In the rows, zero is written as 128.
Rotation paths and how fast each direction turns (degrees each step)
Each turn is a multiple of 5 degrees from 10 to 175, or 0.
Each row of a path follows its step; steps can be skipped.
Path 1:
step 0: [130 141 126 133 120 116 145 131 141 131 125 126 128 118 128 135 130 122
 115 122 139 118 117 133 125 128 130 119 117 123 140 137]
step 1: [136 138 138 135 127 129 121 130 147 114 133 111 130 123 132 146 131 133
 132 130 138 135 127 125 138 122 135 126 117 137 129 130]
step 2: [136 118 122 134 120 125 119 129 125 123 128 124 129 117 135 134 113 133
 118 146 131 128 112 138 141 133 132 121 127 133 130 116]
step 3: [128 139 121 143 121 126 122 114 132 115 129 130 130 119 125 126 135 123
 129 138 122 130 116 130 120 118 127 136 142 125 140 112]
step 4: [141 140 125 128 123 113 139 123 126 121 145 118 131 122 126 127 130 113
 119 126 123 127 120 130 117 133 123 109 133 129 132 132]
step 5: [131 134 135 123 129 134 128 125 138 119 137 129 131 116 131 152 130 124
 122 137 122 118 133 128 120 118 122 126 113 144 133 135]
step 6: [122 117 129 125 130 129 136 132 130 126 128 121 118 126 125 142 129 126
 114 133 141 129 109 138 138 119 131 122 130 147 134 120]
step 7: [135 126 130 154 128 136 134 122 123 127 136 128 132 117 132 140 133 136
 135 121 124 137 118 131 132 124 131 129 130 131 142 113]
step 8: [140 133 122 143 123 130 132 127 132 125 136 128 123 108 115 128 117 119
 122 129 131 130 115 123 129 138 111 122 134 121 128 133]
step 9: [125 151 129 121 118 133 129 126 142 122 132 124 122 119 121 140 132 134
 120 136 121 123 128 121 126 131 128 120 120 121 147 124]
[126 123 129 124 125 124 128 130 128 129 128 126 129 126 130 126 125 131
 132 129 126 132 127 128 132 126 125 133 127 135 132 122]  85
[129 127 122 131 125 136 126 134 128 125 129 126 128 126 130 125 127 128
 131 132 126 133 125 128 131 129 129 127 130 123 130 130]  65
[128 131 125 129 123 125 133 131 131 123 128 129 127 125 127 123 127 129
 126 122 124 128 133 126 128 126 125 127 125 129 126 131]  85
Path 2:
step 0: [145 128 140 134 120 125 135 127 125 131 132 125 115 111 138 132 139 111
 145 126 114 125 125 130 123 118 127 133 125 122 140 119]
step 1: [140 124 127 123 138 135 129 122 128 140 133 136 126 121 133 116 145 116
 134 127 119 118 119 113 120 123 122 140 123 132 133 106]
step 2: [137 122 146 127 134 114 131 126 125 141 121 139 111 137 132 128 136 123
 138 112 116 129 130 121 120 126 126 130 127 142 132 112]
step 3: [144 127 133 128 124 123 122 125 127 147 131 129 114 114 140 116 117 114
 139 122 130 135 128 115 123 132 133 131 132 143 132 119]
step 4: [140 120 134 128 132 118 135 129 133 148 125 135 117 111 147 120 134 132
 129 135 119 122 126 128 138 115 131 126 137 138 127 118]
step 5: [137 119 125 128 131 126 129 124 153 152 123 135 112 125 131 124 130 126
 130 128 125 117 133 122 116 123 134 141 126 136 139 129]
step 6: [133 128 131 128 136 121 138 123 142 136 118 125 107 119 141 132 138 118
 139 119 130 129 121 122 126 126 136 120 137 129 150 127]
step 7: [138 138 128 134 137 127 132 115 138 133 126 121 123 110 138 115 122 122
 134 116 120 109 131 119 123 116 124 129 131 126 142 116]
step 8: [129 123 136 133 140 125 130 122 141 127 126 143 130 114 141 133 141 122
 137 125 111 122 138 121 112 124 126 125 135 141 135 118]
step 9: [141 112 139 136 134 128 132 124 143 130 136 122 125 134 134 119 124 120
 152 124 124 125 129 120 118 133 128 130 136 139 139 115]
[128 129 129 127 129 130 130 127 126 123 128 131 134 126 127 129 130 127
 136 124 125 125 128 130 125 132 127 130 129 121 131 125]  45
Path 3:
step 0: [116 134 139 142 130 126 116 141 137 126 132 126 115 120 135 128 136 127
 121 128 130 124 128 130 133 130 118 133 131 131 127 130]
step 1: [116 120 135 123 136 120 133 127 123 130 125 111 139 133 142 128 134 136
 128 117 127 130 133 132 125 128 128 132 128 125 119 119]
step 2: [121 119 117 123 131 132 129 118 120 116 128 140 127 133 127 128 123 128
 117 120 120 136 128 134 134 120 120 120 130 123 139 125]
step 3: [124 133 124 137 127 128 114 144 122 131 132 137 127 133 124 125 132 122
 134 136 123 127 116 134 113 122 119 128 124 127 131 123]
step 4: [130 122 131 127 140 113 130 127 129 139 138 119 133 139 131 119 132 124
 127 135 132 132 130 132 122 129 141 123 132 138 128 137]
step 5: [131 120 116 138 124 123 125 123 127 119 134 116 126 121 126 133 129 134
 110 129 131 130 126 125 142 125 125 133 134 131 137 135]
step 6: [124 133 120 130 127 135 121 129 131 142 128 119 121 127 140 139 131 126
 122 129 122 127 118 127 123 125 122 132 128 117 119 112]
step 7: [117 128 136 125 137 136 132 122 128 127 128 126 122 144 130 133 127 132
 126 129 135 133 138 129 113 127 138 118 126 120 137 127]
step 8: [128 129 130 134 133 127 128 131 123 116 131 127 140 122 119 127 126 130
 117 126 126 122 119 123 125 127 127 123 109 130 145 130]
step 9: [127 135 122 132 141 122 127 126 124 146 127 131 127 119 122 119 135 129
 124 134 125 130 118 126 131 124 124 123 122 124 111 131]
[129 132 129 122 123 127 123 130 127 129 131 125 129 123 126 129 130 130
 125 130 127 123 132 131 125 125 123 128 126 130 130 126]  135
[127 131 123 129 131 126 129 127 135 129 128 125 130 129 128 122 129 131
 132 128 126 128 133 129 126 125 132 127 128 127 124 123]  130
[127 133 126 130 126 129 124 132 127 130 126 132 124 133 129 129 129 124
 124 126 132 129 131 124 126 126 128 126 129 132 122 127]  110
[126 126 127 126 125 128 127 128 133 128 129 124 124 125 136 130 131 133
 125 128 132 128 126 128 133 130 129 133 131 130 124 129]  70
Path 4:
step 0: [123 129 110 145 133 133 125 120 132 137 130 145 135 122 119 123 133 120
 128 120 118 127 124 125 136 138 123 116 127 128 116 119]
step 1: [123 119 116 133 134 137 130 131 131 132 133 116 122 152 126 135 131 127
 140 126 121 124 125 116 131 131 145 126 129 137 127 142]
step 2: [129 120 125 116 130 138 144 128 134 126 123 139 135 129 126 131 122 119
 136 128 128 121 125 125 120 132 118 120 129 119 156 133]
step 3: [126 130 118 118 124 132 121 120 139 127 120 130 125 127 145 121 118 131
 117 128 116 134 127 114 124 126 143 120 122 111 123 121]
step 4: [129 123 130 122 119 127 129 123 134 130 137 130 138 139 143 128 131 129
 113 117 122 132 115 125 120 128 119 132 119 153 127 135]
step 5: [140 125 127 120 124 135 134 121 122 121 115 126 144 113 124 127 133 136
 145 131 109 127 121 130 135 130 132 137 124 136 126 131]
step 6: [112 130 105 115 122 136 123 136 127 129 129 139 139 132 120 126 135 127
 128 135 133 122 128 124 124 124 127 144 133 125 113 122]
step 7: [138 127 127 133 142 135 135 142 130 117 136 126 148 137 135 125 128 137
 123 131 132 127 135 129 117 120 139 118 137 131 123 139]
step 8: [124 132 133 142 128 153 121 115 125 140 124 128 148 123 134 132 126 122
 129 123 127 126 125 137 126 124 123 123 134 119 136 121]
step 9: [114 117 126 134 121 126 125 130 142 133 121 121 127 133 144 123 127 136
 138 128 134 131 111 128 134 137 143 131 143 128 121 126]
[125 133 125 124 128 131 127 126 130 132 132 128 127 119 128 128 122 126
 130 128 126 127 129 129 134 125 129 125 130 128 126 127]  130
[128 133 125 131 129 121 135 128 131 131 130 126 128 132 130 129 128 127
 127 125 128 128 130 124 126 123 129 128 131 130 122 129]  120
[132 126 129 130 126 128 130 122 129 132 124 130 129 123 128 133 130 130
 131 134 131 125 127 124 126 126 124 127 127 124 126 128]  125
[128 131 128 133 133 128 121 124 132 128 128 128 132 127 126 127 126 133
 122 127 129 130 128 126 128 125 127 125 124 131 130 127]  90
[126 126 132 127 124 123 128 129 130 131 127 128 128 124 132 127 124 134
 129 125 125 127 130 129 125 132 126 133 122 130 126 126]  60
Path 5:
step 0: [121 137 149 120 139 135 119 140 135 130 137 130 122 140 140 131 131 119
 139 124 137 129 120 128 129 129 125 125 121 126 139 127]
step 1: [132 129 135 139 127 134 120 133 122 132 129 129 138 124 128 133 108 116
 127 132 142 140 124 144 125 140 135 129 117 128 130 125]
step 2: [122 132 125 147 121 117 136 144 132 131 140 127 129 128 137 134 130 128
 142 125 133 145 121 118 131 134 132 125 127 121 131 127]
step 3: [125 126 132 125 146 135 126 123 122 136 133 140 120 129 135 129 133 114
 133 121 142 138 119 122 134 133 138 136 128 121 143 134]
step 4: [128 121 125 146 127 135 124 137 129 122 121 126 136 124 146 121 127 113
 130 128 143 132 136 140 121 138 136 130 134 130 131 135]
step 5: [122 124 112 147 134 127 128 125 133 141 136 119 127 124 128 133 136 136
 136 121 129 142 125 126 126 142 137 137 137 128 128 123]
step 6: [130 122 132 132 147 141 144 128 137 132 126 133 117 131 130 119 132 122
 125 116 137 136 139 115 126 132 127 130 138 123 136 133]
step 7: [127 120 128 130 141 125 119 126 135 135 121 123 132 121 136 135 126 121
 132 117 141 126 140 145 112 124 128 132 141 133 123 129]
step 8: [130 135 123 140 130 135 125 127 143 142 129 114 118 130 134 119 119 148
 132 125 133 136 135 125 122 130 132 131 130 127 119 119]
step 9: [143 133 135 133 150 124 134 128 136 143 136 134 126 132 117 126 126 127
 133 121 135 131 139 127 134 122 114 127 135 121 128 130]
[123 132 127 131 124 127 128 127 128 131 125 128 128 122 128 126 131 132
 130 123 128 129 127 127 132 129 132 122 127 131 122 126]  120
[128 122 127 124 124 129 125 125 129 130 126 125 128 129 131 125 126 123
 131 126 133 122 127 131 128 129 128 123 127 131 131 124]  110
[131 126 121 130 127 128 127 127 126 124 125 129 131 126 130 126 133 127
 129 129 128 128 125 127 135 130 132 131 130 127 133 133]  40
